0: [ -6 -16  13 -34 -36  64  -7  -2  -1 -70  -9  95  13  28  52  52 -86 -64
 -63 -56 -65   1 110 -57]
1: [-19  15 -63  67  43  66 -60 -18  94  63 -33 -77 112   1 -42 -86   1 -45
  57   0  40 -19   1 -40]
2: [-102  -68   28  -57    7   -2    9  119  106  -41   45  -27  -63 -113
  -39  -88   -2  -15   17   33    1   46  -54  -67]
3: [ 17  23 -52 -11  -2  23  14 -32 -34 -54  -1  74 -55  19 -31  33 -72 -21
  -8  -5 -16   8  29 -44]
4: [  19   40  -79   40    0  -36  -75   24   10   56  -46  -51  107  -21
 -115    5  -33  -43  103   37   71   22   61  -89]
5: [ 13  16  18   5 -21 -37  -2 -25  -9  43 -21   3  52  70 -16  63  43  14
 -44 -35  16 -40  30   7]
6: [  7  17 -17 -37 -44  33 -27 -39  26 -32  -1   5 -14 -10  16 -62 -37 -54
   1 -49   5   7  -7  20]
7: [ -2  -2 -46  47  15 -23 -32  20  25  44   7 -77   5 -29 -73 -44  17  19
  81  47  42  -2 -47  15]
8: [  1 -35   7  25 -60   6  15 -47 -24 -23  46 -28 -45 -38  25 -53  -2   3
 -37 -24 -29 -17 -63  87]
9: [ 39  34  37  -4  40 -25  18 -16 -22  25 -19  16  18  60  68 -28  49  -2
  23 -15   1   1 -25  35]
10: [-19 -27  59 -23 -20  22  13 -17  13 -52  22 -59 -86 -28  34 -58  31  32
 -56 -13 -40  14 -73  93]
11: [  5   7  22  12   4   2  11 -19 -19  -1 -20  21 -32  20  -8  40   4  28
 -32  18 -29  16   3 -15]
12: [  37   18    1  -76  -32   53  -32  -25   77   -1   21  -16   74   83
    5   15    4   -6  -71 -107   35  -12   33  -36]
13: [ 73  23 -38 108  31 -17   4 -51 -74  70 -49  65  59  -4  61  62  -4 -45
  84  25 -24  -7   8  63]
14: [ -39    9   58  -50  -11  -13  -29   -3   18  -29   12 -102   28   12
   17 -101   78   -3  -33  -29   37  -63  -10   82]

[ -91  -64   18  -65   21   32   23  103   97  -43   48  -48  -49 -127
  -17  -92  -15    0   11   22    5   57  -77  -67] 2
[ 30  23  -8  -8  65  30 -21   0 -23  37 -35  58  69  11  67 -15 -20 -61
  71  -3  27   8  30 -13] 9
[ 21  13  -9 -70  -3  31  -9 -29  31 -12  -2   0  24  19  15 -47 -26 -34
  -8 -60  17  17  15  -6] 6
[  23  -21  -12  -46  -38   54  -31   -8   67   21   49  -26   55   72
  -16   18   12   12 -110  -94   51  -32    6  -34] 12
[ 12  33 -20 -64   4 -11  -2 -12  49   6 -57   5   3 -27 -58 -43   2 -41
  60 -13  52  11  60   8] 6
[ -57   48  -38   17    8  -89  -22   18   16   86  -61   17   77    0
 -127   98   25   36   45   48   81  -25   88  -67] 4
[  36   28  -92   47   13  -28  -67   10    3   90  -38  -52  127  -26
 -124   21  -27  -54   97   18   96   25   62 -108] 4
[ -8  12  31 -54 -22 -25 -21 -14  26  -2   3 -78  45  39   6 -74  66  -2
 -32 -21  22 -58   1  71] 14
[-26 -19 -10  32  17  -6 -10  45 -45  11 -18  22 -13 -39  43  71  10   2
  58  55  -8 -26  39  74] 11
[-49 -10 -31  71   5 -56  54  19  16 -42  18   8 -53  -6 -21  52  -7  89
 -22  26 -33  -8 -71 -46] 11
[ 28  19 -54 -15 -10  43   5 -24 -18 -51 -14  39 -48  -3 -28  19 -55 -17
  -6  12  -7  29  42 -23] 3
[ -50   22  -48   95    0  -41  -81   26    7   30    0 -118   58  -34
  -96  -54   30    0   68   50   30  -45   -2  -22] 7
[ 79  17 -32  89  23  -4  20 -62 -75  42 -13  86  52   4  95  52 -31 -55
  62 -13  -1  19 -18  29] 13
[-26 -49  -8  29  35 -72  77  53  33   1  13  30 -22 -58 -17  82 -11  65
 -21  47 -33  37 -99 -86] 11
[-27  21  34 -66 -19  -2 -34  -5  29 -23  14 -59  15  40   6 -79  65   0
 -31 -48  38 -50  -8  71] 14
[ -4  10 -55   0 -17  15 -15 -13  27 -13  30 -49   2  13 -18   4 -13   1
  27 -24  11 -36  -3  26] 6
[-35 -23  -3 -28 -51  73   6 -12  12 -51 -18 116  -1  14  28  46 -91 -46
 -76 -51 -58   6 106 -85] 0
[   4  -28    4   20  -57  -56   44   11  -82   -3   45    8 -122  -51
  -47   50   -8   53  -13   46  -12   46  -36   11] 11
